Every row has a hidden score from 0 to 20. What is each row's score? 10 is about the middle. The score is a weighted sum of the row's numbers plus the product of two more (or one squared), each taken from its middle value.
[-0.22 -0.62 1.51 0.28 -1.25 -0.07 -0.38 -1.48 -1.25 0.07 0.29 0.30 1.89 0.45 0.64 0.91 -1.03 -0.28] >> 4
[-1.42 -0.11 0.66 0.97 0.35 0.59 0.26 -1.03 -0.10 -1.37 -0.39 -0.11 0.05 1.33 -0.67 -0.25 -0.33 1.46] >> 12
[-1.75 -0.74 0.17 -0.76 -1.20 0.71 0.72 0.92 -0.03 1.45 -0.19 0.23 -0.59 1.17 0.21 -0.59 0.47 0.09] >> 11
[1.22 1.53 0.31 -0.72 -1.31 -0.32 1.27 1.14 -0.25 0.74 -1.27 -1.08 0.95 -1.44 -0.09 1.06 -0.33 -0.23] >> 15
[-0.08 -2.43 0.49 0.64 1.46 0.29 -1.60 -1.92 0.43 -0.95 0.67 1.73 0.76 -1.90 0.00 0.72 0.80 -1.34] >> 5
[-0.66 1.48 -0.78 -0.03 0.23 -0.21 -0.66 -1.29 0.06 -1.44 1.40 -0.15 1.12 -0.24 -0.28 0.57 -0.82 1.25] >> 7
[1.13 0.98 -0.01 0.17 0.30 0.37 -0.60 -0.47 0.02 0.10 0.28 -0.70 -1.84 0.89 -0.36 -0.63 -0.68 1.38] >> 10
[0.33 1.18 1.34 -0.85 1.37 0.11 -0.69 -1.01 0.96 -0.99 -0.24 0.19 0.93 0.26 -0.77 0.98 -1.14 -2.11] >> 6
[1.06 0.47 -0.79 0.53 -0.04 1.15 -1.66 -1.78 0.56 -1.12 -0.09 0.24 1.59 0.31 -0.01 -0.75 0.32 -0.71] >> 5
[0.43 1.11 -0.17 0.17 -0.61 0.59 -1.54 -1.09 0.22 0.35 -0.65 -0.30 1.08 1.18 -1.26 0.65 -0.32 0.25] >> 8
[-0.65 0.76 -1.46 -0.63 -0.99 0.76 1.68 -0.49 -1.13 -0.12 0.89 -0.39 0.80 -2.41 0.91 -0.06 1.04 1.30] >> 10
[-0.57 0.13 1.08 0.46 0.67 -0.72 0.31 -1.20 0.46 -1.12 0.34 0.22 -1.37 1.02 0.52 -0.90 -0.43 1.12] >> 14
[1.38 1.51 -0.33 -0.59 -0.36 -0.96 -0.54 0.69 0.93 0.17 -0.77 -0.49 0.44 0.32 -1.02 1.39 -1.45 0.45] >> 10
[0.76 -0.10 0.87 0.57 -0.97 -0.18 1.38 0.26 -0.69 -0.88 0.61 0.16 -1.17 0.23 0.41 -1.03 -0.51 0.50] >> 7
[0.41 0.11 0.02 0.01 -1.41 1.30 1.21 -0.34 -1.09 0.74 -0.83 0.02 -0.43 0.13 0.42 0.15 -0.11 -0.40] >> 11
[-0.25 -0.16 -0.52 -1.26 0.51 -1.64 -1.37 1.04 1.76 0.40 0.61 0.62 -0.35 1.05 -0.75 0.64 1.08 -1.03] >> 14
[-1.06 -1.93 -0.59 -0.23 1.01 -0.90 -0.86 0.26 1.31 0.75 -0.06 0.70 1.00 0.09 -0.77 1.17 2.72 -3.05] >> 18
[-1.91 -0.88 0.65 -0.46 -0.62 -0.39 0.64 1.59 0.07 1.46 0.72 0.48 0.05 0.78 -0.24 -1.29 0.27 -0.64] >> 12
[-1.60 -1.71 -0.60 -0.23 -1.57 0.74 0.37 1.33 -0.05 0.30 -0.41 0.50 -0.50 0.97 0.23 0.56 -0.13 1.59] >> 9
[0.74 -0.29 -0.19 0.53 -1.33 -0.56 1.04 -0.91 -0.22 0.47 0.43 0.74 -1.22 -0.87 1.44 -0.14 -0.06 -0.45] >> 8
[0.18 0.78 0.44 -0.49 -0.25 1.65 0.91 -1.47 -0.38 0.01 0.23 -1.36 1.38 -0.44 0.73 0.26 -0.30 -1.73] >> 12
[-0.99 -0.80 0.31 -0.61 -0.10 -0.51 0.52 0.63 0.72 0.94 -0.02 0.95 -1.16 1.41 -0.35 -1.42 0.89 -0.11] >> 11
[-0.37 0.17 0.09 0.41 -0.65 1.31 -1.29 -0.96 0.07 -1.26 0.56 -0.25 1.81 0.82 0.04 -0.76 -0.55 0.51] >> 7
[0.27 0.95 0.22 0.14 -0.33 -1.24 -0.88 0.08 0.35 -1.12 1.78 -0.94 1.04 0.21 1.00 -0.55 -0.78 0.42] >> 15
[0.75 0.15 2.26 -1.08 0.14 -0.08 0.27 -0.21 0.70 -0.95 -0.67 0.38 0.60 1.10 -0.52 -1.34 -1.26 0.76] >> 7
[0.16 -0.76 -0.23 -0.39 0.70 -2.26 -1.08 0.48 1.43 0.54 0.67 1.07 -0.08 0.52 -1.34 0.29 0.91 -0.64] >> 13
[-0.15 0.49 -1.18 -0.35 -0.52 1.25 -0.12 -0.74 0.45 0.40 -0.14 -0.19 -0.32 1.29 0.96 -1.31 0.63 -0.45] >> 10
[1.70 1.07 0.41 0.31 -0.33 -0.80 0.31 0.25 1.33 -1.08 -0.52 -0.12 -1.18 0.14 -0.17 0.57 -1.03 -0.73] >> 13
[2.17 1.06 -0.88 -0.38 0.27 0.00 -1.46 0.64 1.37 -0.27 -0.36 -1.00 -1.11 0.82 0.68 -0.01 -0.96 0.02] >> 11
[-0.08 -1.23 -0.96 1.24 -1.25 -1.09 -0.36 -0.21 0.03 0.00 0.44 0.80 -0.29 -1.09 1.52 0.86 -0.59 0.95] >> 5
[-0.36 -0.36 -0.23 0.82 0.39 0.38 -1.72 -1.45 -0.04 -1.13 1.46 0.98 1.12 -0.70 -0.39 0.36 -1.19 0.31] >> 3
[0.35 0.96 -0.28 1.23 -0.13 -0.45 -0.31 0.69 0.34 -1.63 0.13 -1.20 -1.35 -0.71 0.98 1.11 0.07 0.23] >> 10
[-0.45 0.70 0.37 -0.81 0.62 1.90 0.78 -1.17 -0.54 0.03 -0.30 -1.24 1.87 -2.11 0.75 1.32 -0.79 -1.24] >> 13
[2.29 0.31 -1.28 0.11 -0.21 -1.25 -0.88 1.11 1.73 -1.58 0.54 -0.71 0.21 -0.93 -0.06 1.82 0.09 -1.20] >> 13
[0.41 -0.52 -1.88 -0.65 0.72 1.65 0.28 1.08 -0.04 0.72 -1.18 -0.73 0.09 1.63 0.41 -1.25 -0.57 0.57] >> 14
[0.55 -0.61 -1.65 -0.42 -0.08 1.80 -0.13 0.46 0.35 0.37 -0.67 -0.49 0.33 1.17 1.38 -1.70 -0.06 -0.37] >> 11
[-0.66 -0.05 0.47 0.71 -0.13 -1.28 -0.41 0.56 0.14 0.50 1.27 0.49 0.29 0.68 -1.01 -1.05 -0.70 0.05] >> 9
[1.14 1.73 -0.27 -0.60 0.91 -0.22 0.43 -0.36 1.16 -1.29 -0.13 -1.12 0.11 -0.36 0.07 1.72 -0.99 -1.60] >> 12
[0.35 1.51 -0.81 -0.41 -0.30 0.62 -0.82 -0.86 0.56 0.26 -0.25 -0.24 -0.67 1.37 -0.09 -0.06 -0.54 0.47] >> 8
[1.44 1.06 -0.30 -1.26 -1.78 -0.01 1.18 0.46 -0.33 0.62 -1.10 -0.79 0.43 -1.16 -0.03 1.18 0.46 1.13] >> 13
[-0.33 0.65 -0.60 -0.64 -0.19 0.03 0.38 1.55 -1.42 0.36 -1.07 -0.09 0.28 -1.73 -0.04 1.96 -1.00 2.13] >> 6
[-0.68 -0.82 0.14 -0.18 0.28 -0.21 1.17 -1.01 -0.40 1.22 -0.81 1.31 -1.42 0.09 0.51 -0.73 1.23 -0.13] >> 7
[-0.97 -1.63 0.77 -0.09 1.06 -2.01 0.03 0.19 0.69 0.87 0.19 1.57 -0.42 -0.08 -0.37 -0.50 1.27 -0.88] >> 14
[-0.58 0.47 -0.27 -1.49 0.78 -0.98 -1.20 0.29 1.51 0.62 0.51 0.61 -0.59 1.35 -0.68 0.04 0.77 -0.81] >> 13
[-0.91 -0.80 1.19 -0.32 -0.35 1.64 0.99 -1.59 -1.26 0.74 -0.52 -0.24 1.23 -0.37 1.07 -1.17 1.12 -0.32] >> 11
[0.54 0.22 -0.60 0.91 -0.68 0.94 -1.25 -0.27 0.35 -1.30 0.66 -0.12 0.58 -0.10 1.51 -1.04 -0.37 -0.74] >> 6
[-0.30 0.15 0.70 0.82 -1.27 -0.48 0.91 1.49 -1.13 0.53 0.26 -0.41 -0.69 -0.19 -0.31 0.91 -0.98 0.17] >> 10
[-0.88 -0.21 1.25 1.12 -0.24 -1.35 -0.13 1.69 -0.94 0.41 1.39 -0.20 0.88 -0.63 -0.57 -0.31 -0.99 -0.21] >> 9
[0.66 1.56 -0.73 -0.24 0.17 -0.41 -0.38 -0.87 0.94 -1.34 1.16 -1.21 0.05 0.48 1.15 0.14 -0.63 -0.11] >> 13
[1.03 0.56 0.41 -0.01 -1.07 -1.46 1.46 0.71 -0.26 0.14 -0.33 -0.06 -1.67 -1.51 0.69 0.46 -0.02 1.44] >> 9
[0.51 -0.13 -0.54 -1.04 0.20 -1.24 -1.35 1.70 1.86 0.16 0.20 0.45 -1.38 1.18 -0.71 0.48 0.69 -0.55] >> 10
[-0.58 -0.80 0.26 -0.51 1.44 -2.20 -0.82 0.30 1.31 0.49 0.09 1.22 -0.29 0.25 -1.20 0.57 1.39 -0.97] >> 16
[-0.04 0.56 -0.65 0.59 1.13 1.20 0.98 -0.15 -0.38 -0.07 -1.43 -1.69 0.13 -1.60 0.31 2.13 -0.64 -0.56] >> 17
[-0.36 -0.33 -0.67 -0.18 -1.02 -0.55 1.07 -0.55 -0.26 1.09 -1.31 0.89 0.03 0.02 -0.60 0.08 2.83 0.08] >> 8
[0.46 0.17 0.50 0.84 -0.99 0.52 -0.26 -0.49 0.30 -0.81 0.55 -0.49 0.31 1.62 -0.84 -0.98 -0.26 0.10] >> 10
[-0.61 -0.29 0.79 -1.05 2.20 1.39 1.41 1.19 -1.63 1.02 -1.32 -1.27 1.10 -1.31 0.91 -0.68 -0.24 -0.52] >> 17
[1.63 -0.27 -0.43 -0.05 -0.15 -0.82 -1.36 1.55 1.24 0.01 1.34 -0.24 -0.37 1.29 -0.40 -1.11 -1.06 -0.35] >> 11
[1.09 0.17 -0.64 -1.13 -1.77 1.37 1.65 -1.15 -0.42 0.48 0.22 -0.41 0.53 -1.04 0.83 0.16 0.90 -0.77] >> 15
[1.19 1.00 -0.92 -0.77 0.37 -0.64 -1.63 0.55 1.46 0.20 -0.93 0.23 -1.39 0.89 -0.38 0.88 0.50 -0.30] >> 8
[-0.01 0.58 -0.64 -0.38 -1.08 1.32 -0.01 -0.51 0.22 0.60 -0.54 -0.20 0.00 1.43 0.17 -0.90 0.00 0.16] >> 10
[0.38 1.19 0.52 0.32 -0.87 0.39 -0.92 0.16 0.31 -0.53 0.43 -0.34 1.72 0.44 -0.05 -1.24 -0.87 -0.84] >> 7
[0.42 0.31 2.26 -0.85 0.56 -0.54 0.07 -0.97 -0.86 -0.44 0.54 -0.06 0.58 -0.94 0.31 -0.75 -1.64 2.67] >> 8
[-0.01 -0.43 1.11 -0.27 0.51 -1.15 0.97 -0.25 0.57 0.14 -0.07 0.51 -1.37 1.63 -0.57 -1.54 0.53 0.50] >> 16
[-0.14 -0.40 1.23 1.58 0.08 0.58 -0.38 0.52 -0.79 -1.44 -0.42 -0.82 -0.48 0.11 -0.98 1.59 -0.40 0.51] >> 10
[-0.45 -0.24 -0.46 0.38 -0.98 1.02 1.29 -0.34 -1.19 0.96 -1.28 0.11 -0.32 0.34 0.33 0.54 -0.18 0.25] >> 9
[-0.58 -0.59 0.36 0.39 -1.29 -0.56 1.33 1.40 -0.74 0.89 0.05 0.25 -1.44 0.28 0.02 0.01 -0.39 0.80] >> 9
[-1.29 0.43 -1.42 0.62 1.75 -0.02 -1.54 -0.08 0.36 -0.70 -0.16 0.27 -1.52 -0.14 0.42 1.30 1.90 -1.13] >> 11
[-1.14 0.22 -0.57 0.33 1.07 0.26 1.78 0.69 -1.31 1.19 -0.22 0.10 -0.85 -1.28 1.20 -1.08 -0.55 -0.25] >> 9
[-0.94 -0.79 1.30 1.86 0.05 0.71 0.32 0.96 -0.37 -0.77 -1.20 -1.15 -0.95 -0.25 0.29 0.38 0.25 0.42] >> 13
[1.41 1.73 -0.53 -0.04 -1.54 -0.13 0.59 0.17 0.45 -0.22 -0.33 -0.63 0.12 0.06 0.54 -0.27 -0.30 -0.49] >> 11
[-0.55 -1.06 -0.77 1.05 -0.17 -1.03 0.31 -0.67 -0.02 0.33 0.62 1.11 -1.39 -1.46 1.72 -0.05 0.52 0.03] >> 6
[-0.12 -1.20 -1.05 -0.15 -0.73 1.55 0.75 -2.25 -0.70 -0.99 0.80 -0.58 1.75 -0.88 0.12 1.33 -0.19 1.87] >> 11
[0.30 0.26 -1.66 1.47 0.51 -1.39 -0.38 -1.20 0.69 -0.44 0.46 -0.65 -0.51 0.29 1.25 0.68 0.37 -0.53] >> 17
[0.36 2.20 -0.20 -0.31 -0.19 -0.93 0.58 1.22 -0.10 -0.06 -0.39 -1.11 0.02 -0.86 0.23 1.26 -1.26 0.39] >> 9
[0.88 1.38 0.86 -0.11 -0.67 0.05 -1.39 0.03 0.99 -0.96 -0.06 -0.14 1.20 0.78 -0.19 -0.63 -0.96 -0.70] >> 5
[-0.71 -0.53 -0.81 -0.52 -0.23 0.50 0.90 0.59 0.04 1.34 -0.84 0.62 -0.93 1.02 0.44 -1.58 0.73 0.17] >> 10
[0.26 -0.18 -0.69 1.12 -1.13 0.91 -1.45 -0.36 0.34 -0.88 0.80 -0.23 0.71 -0.26 1.60 -0.65 -0.08 -0.77] >> 7
[0.42 -0.56 -0.43 1.36 -0.24 -0.96 -0.69 1.54 -0.07 -0.90 1.31 -0.24 -1.25 1.07 0.03 0.02 0.03 -0.44] >> 10
[-0.60 -2.24 -0.13 0.28 1.03 0.03 -1.13 -1.27 0.54 0.13 0.16 1.59 2.09 -2.25 -1.43 0.63 2.49 -1.55] >> 8
[0.28 0.55 -1.23 -0.01 0.20 1.41 -0.32 -2.18 0.02 -1.22 0.90 -0.44 1.44 -1.39 0.17 1.64 -1.28 0.15] >> 11
[-0.07 0.87 -0.88 -0.42 1.02 -1.44 -1.02 -0.63 0.43 0.21 -0.28 0.79 -0.64 0.21 -1.10 1.41 -0.08 1.41] >> 7
[1.19 1.11 -0.43 0.28 -0.25 0.86 -1.32 -0.82 0.49 -0.62 0.38 -1.22 -0.76 0.78 0.74 -0.56 0.08 0.36] >> 11
[0.57 0.43 -0.21 0.16 -0.26 -1.08 -0.71 0.35 0.91 0.31 1.24 0.14 -0.38 1.37 -0.75 -0.97 -0.73 -0.22] >> 10
[-1.51 -0.38 0.85 -0.03 -1.43 0.66 0.13 1.58 -0.97 1.09 0.43 -0.98 1.00 0.16 0.79 0.52 -1.06 -0.46] >> 10
[0.98 -0.61 -0.79 0.82 1.00 0.53 -0.78 -1.42 0.38 -0.24 -1.46 0.50 0.32 -1.05 -1.19 0.85 3.36 -1.90] >> 10
[-0.44 -1.02 -2.23 0.43 1.23 2.23 -0.53 -0.96 -0.47 -1.05 -0.77 -0.78 1.22 0.00 0.11 1.74 0.05 0.41] >> 12
[0.47 1.62 1.15 -0.02 0.60 0.32 1.23 0.08 0.32 -0.22 -1.28 -0.95 0.36 -1.34 0.26 0.97 -1.49 -1.89] >> 15
[0.77 -0.54 -1.12 -0.86 -1.68 1.41 1.62 -0.80 -1.11 0.59 0.32 -0.26 0.40 -0.22 0.74 -0.38 0.86 0.48] >> 10
[0.03 -0.16 1.45 0.77 1.60 0.17 0.37 0.87 -0.86 -1.36 0.42 0.13 0.09 0.59 0.03 -0.98 -1.65 -1.52] >> 8
[-1.50 -0.75 0.82 0.96 -0.33 -0.64 0.29 1.79 -0.63 0.84 1.08 0.19 -0.57 0.08 -0.29 -0.46 -1.10 -0.09] >> 9
[-0.65 -0.78 0.60 -0.74 -2.22 0.85 0.68 0.49 -1.37 1.41 -0.38 -0.37 1.11 -0.24 0.72 0.82 0.70 -0.09] >> 8
[-1.35 -0.96 0.18 -0.47 0.94 0.87 1.56 0.19 -0.85 1.85 -0.84 0.19 0.27 -0.45 0.44 -2.11 0.45 0.30] >> 13
[1.46 -2.18 -0.83 1.30 -0.34 -0.02 -1.91 1.09 0.32 -0.48 2.12 -0.14 0.95 -0.41 -0.31 -0.56 -1.11 0.20] >> 11
[0.95 0.78 -1.06 -0.47 -0.84 0.98 -0.74 -0.37 0.92 0.23 -0.39 -0.39 0.07 1.59 0.19 -0.96 -0.29 0.16] >> 10
[0.03 -0.50 2.73 -0.35 0.84 -0.13 0.59 -1.23 0.03 -0.96 -0.36 0.43 0.60 1.07 -0.22 -1.46 -1.22 0.69] >> 12
[0.92 1.37 -0.71 -0.53 0.14 -1.06 -0.37 -0.57 0.30 -0.28 0.27 -0.07 -0.87 0.00 -0.31 1.00 -1.17 2.16] >> 7
[0.73 0.56 -0.10 0.28 -0.59 -0.15 1.14 -1.11 0.26 0.03 0.09 0.50 -0.71 -0.25 1.03 -1.69 0.21 -0.53] >> 8
[0.17 -0.30 -1.60 0.58 -0.26 1.87 -1.08 -1.55 -0.14 -1.08 0.57 -0.50 1.33 0.55 0.54 0.27 -0.43 0.17] >> 8
[1.47 -0.33 -0.08 -0.88 -1.37 1.17 1.23 -1.13 -0.78 0.45 0.45 0.23 -0.46 0.16 0.56 -0.75 0.86 -0.69] >> 9
[-1.34 -0.39 0.83 0.16 -1.41 0.46 0.72 1.39 -0.69 1.24 0.36 -0.08 -0.34 0.58 -0.17 -0.34 -0.64 -0.24] >> 11
[-1.05 -0.48 0.62 0.02 -0.14 0.68 -0.17 -0.18 0.46 -0.92 -0.53 0.44 -0.20 1.60 -0.62 -0.52 -1.05 2.03] >> 8
[-1.07 -0.29 2.09 0.91 0.21 -0.81 -0.62 2.21 -1.14 0.11 1.42 -1.08 1.27 -0.88 -0.33 -0.13 -0.81 -0.44] >> 14
[-0.85 0.61 1.21 -0.96 3.92 0.50 0.23 1.00 -1.00 -0.31 -1.23 -0.79 1.20 -2.42 0.16 0.72 -0.67 -0.81] >> 14
[-1.05 -0.37 0.94 0.10 0.03 -0.15 0.86 0.09 -0.17 0.57 -0.13 0.58 -1.95 1.35 -0.32 -0.73 0.11 0.34] >> 10
[0.50 -0.67 2.63 0.60 2.57 -0.78 -0.10 -0.46 -0.23 -1.65 -0.31 0.43 -1.33 -1.66 -1.23 -0.45 1.06 1.22] >> 12
[0.49 1.62 0.20 -0.15 -1.16 0.54 -0.28 -0.07 -0.05 0.25 0.03 -0.40 1.99 0.03 -0.63 -0.69 0.02 -1.33] >> 8
[-0.41 0.56 0.50 0.29 0.00 -0.11 -0.27 0.01 0.50 -0.04 0.72 0.16 -1.13 1.59 -0.27 -1.16 -0.72 -0.24] >> 9
[-0.19 0.98 -0.19 -1.10 2.25 -0.99 -1.71 -1.67 0.91 -1.16 0.54 0.46 0.88 -0.12 -0.84 1.43 0.25 0.06] >> 15
[0.69 -0.86 -0.73 -0.35 -1.24 1.36 1.43 -1.39 -1.16 0.36 0.65 0.07 0.01 -0.18 0.75 -0.97 1.54 -0.09] >> 9
[1.24 0.46 -0.17 0.64 -0.37 0.66 -0.74 0.76 -0.39 -0.90 1.54 -0.95 0.60 0.61 -0.07 -1.07 -0.85 -0.74] >> 9
[0.16 -0.39 1.16 -0.45 -0.28 -0.11 1.63 0.10 -1.27 0.77 -0.72 0.54 -1.55 0.87 -0.18 -0.56 0.58 0.47] >> 7
[-0.32 -1.15 1.31 -1.27 1.08 -0.62 0.89 -0.21 0.29 0.80 -0.82 1.11 -1.62 0.60 -0.37 -1.16 1.74 0.37] >> 15
[1.35 0.65 -0.19 -0.28 0.28 -1.62 -0.21 -0.51 1.28 -0.70 0.86 0.00 -0.87 1.40 0.26 -0.17 -0.25 -0.84] >> 12
[1.39 -0.22 -1.25 -0.33 -1.86 1.57 1.12 -1.15 -0.45 -0.22 0.92 -0.87 0.49 -0.77 0.56 0.48 0.25 0.12] >> 17
[2.57 1.09 0.30 -1.40 -0.84 -0.20 1.25 -0.92 -0.24 0.59 -1.26 -0.05 -0.17 -1.23 -0.25 0.03 1.54 0.31] >> 9
[1.10 1.39 -1.05 -0.35 0.09 -0.19 -1.18 -1.13 0.69 0.08 0.26 -0.25 -1.07 0.79 -0.18 0.51 -0.85 1.27] >> 8
[1.54 0.16 -0.60 -0.76 0.51 -1.54 -1.08 0.38 1.75 -0.42 0.52 0.41 -0.60 1.15 -1.02 0.66 0.68 -1.37] >> 10
[-0.54 -0.63 0.68 0.84 -0.92 -0.06 -0.65 0.38 -0.96 -1.63 1.97 0.04 1.42 -1.11 -0.04 -0.66 0.24 1.33] >> 6
[-0.83 -0.84 1.12 0.89 -0.28 -0.83 -1.05 0.68 -0.44 -0.08 1.82 0.52 1.79 -1.30 -0.91 -0.96 -0.70 0.84] >> 7
[-0.46 -0.62 -0.87 -0.51 -1.62 1.54 1.40 -0.74 -0.85 0.74 -0.39 -0.04 0.41 0.56 0.52 0.00 0.66 0.27] >> 10
[-0.11 -0.35 0.26 1.67 0.10 -0.43 -1.37 1.73 -0.44 -0.76 1.65 -0.99 -0.22 0.07 -0.77 -0.27 0.78 -0.35] >> 14
[1.55 -0.81 1.76 0.48 2.36 -0.76 -0.24 -0.62 -0.60 -0.99 0.31 -0.04 -2.10 -0.88 -1.23 -0.68 1.25 1.73] >> 16
[0.41 0.09 -0.25 -0.30 -0.08 -0.14 1.01 -1.89 -0.48 1.06 -1.00 0.53 0.92 0.30 -0.81 -0.43 2.81 -1.36] >> 11
[-0.03 0.06 -1.71 0.94 0.37 1.89 -1.20 -0.60 0.07 -1.30 -0.25 -0.94 0.64 -0.04 -0.02 1.56 0.24 -0.54] >> 11
[-0.72 -0.02 1.01 1.29 -0.39 -0.09 -0.24 0.79 -0.89 -0.18 0.61 0.26 -0.60 0.51 -0.74 0.25 -1.01 -0.30] >> 6
[1.19 0.51 -1.99 0.32 0.77 -0.77 -1.48 -1.17 1.42 -1.23 0.82 -0.66 0.60 0.18 0.07 1.65 0.87 -1.51] >> 14
[-0.11 0.35 2.52 -0.86 2.18 -0.51 0.25 -1.02 0.34 -1.31 -0.48 0.53 0.21 0.92 -0.94 -0.69 -0.39 -0.30] >> 16
[1.17 0.24 2.06 0.03 0.81 0.18 0.04 -1.23 -0.33 -1.45 0.23 0.08 -0.17 -0.96 1.37 -1.85 -0.87 0.78] >> 6
[-1.59 -0.51 0.30 0.51 -0.98 -0.26 0.90 1.78 -0.81 0.89 0.51 -0.12 -0.78 0.59 -0.09 0.20 -0.91 0.47] >> 10
[0.58 0.87 -0.85 0.40 -0.24 -0.31 -0.63 -0.74 -0.02 0.50 0.23 0.10 -0.99 0.75 -1.00 0.38 -0.90 1.60] >> 8
[-0.65 -2.93 -0.28 0.73 0.99 0.56 -1.92 -1.48 0.09 -1.21 1.01 1.20 2.19 -2.54 -0.16 0.82 0.39 1.07] >> 6
[-0.74 -0.43 0.24 0.15 -0.48 -0.46 0.50 0.34 -0.04 1.03 0.53 0.92 2.05 -1.27 -0.64 -1.19 1.49 -2.43] >> 8
[-1.21 -1.77 -0.36 -0.26 1.27 -1.85 -0.95 0.47 1.30 0.82 0.60 1.25 0.90 -0.61 -1.82 0.75 1.75 -0.85] >> 15
[-0.62 0.29 -0.77 -1.34 0.19 0.50 0.58 -0.91 0.21 1.30 -0.49 0.64 -0.80 0.96 0.31 -1.08 0.92 0.25] >> 10
[-1.57 -0.56 0.26 -0.71 -0.32 0.67 0.43 0.29 0.50 0.72 -0.62 0.42 -1.68 1.32 0.13 -0.83 0.96 0.85] >> 11
[-0.68 -0.69 0.84 0.00 0.26 -2.13 -1.15 0.92 0.46 0.65 1.88 0.20 1.67 -0.05 -1.19 -0.54 -0.34 0.21] >> 17
[-0.91 -0.27 0.49 0.65 -0.83 -1.03 0.60 1.61 -0.36 0.94 1.16 -0.08 -0.05 0.58 -0.39 -0.76 -0.75 -0.35] >> 10
[-0.30 -0.95 -0.23 1.00 -0.05 -0.84 0.93 -0.15 -0.63 0.94 0.30 0.58 -1.92 -0.57 0.91 -0.36 -0.55 1.14] >> 8
[-0.24 0.02 0.26 0.67 -0.06 -0.96 1.03 0.67 -0.55 -0.86 -0.84 -0.05 -1.27 -0.61 -0.35 1.68 -0.62 2.21] >> 8
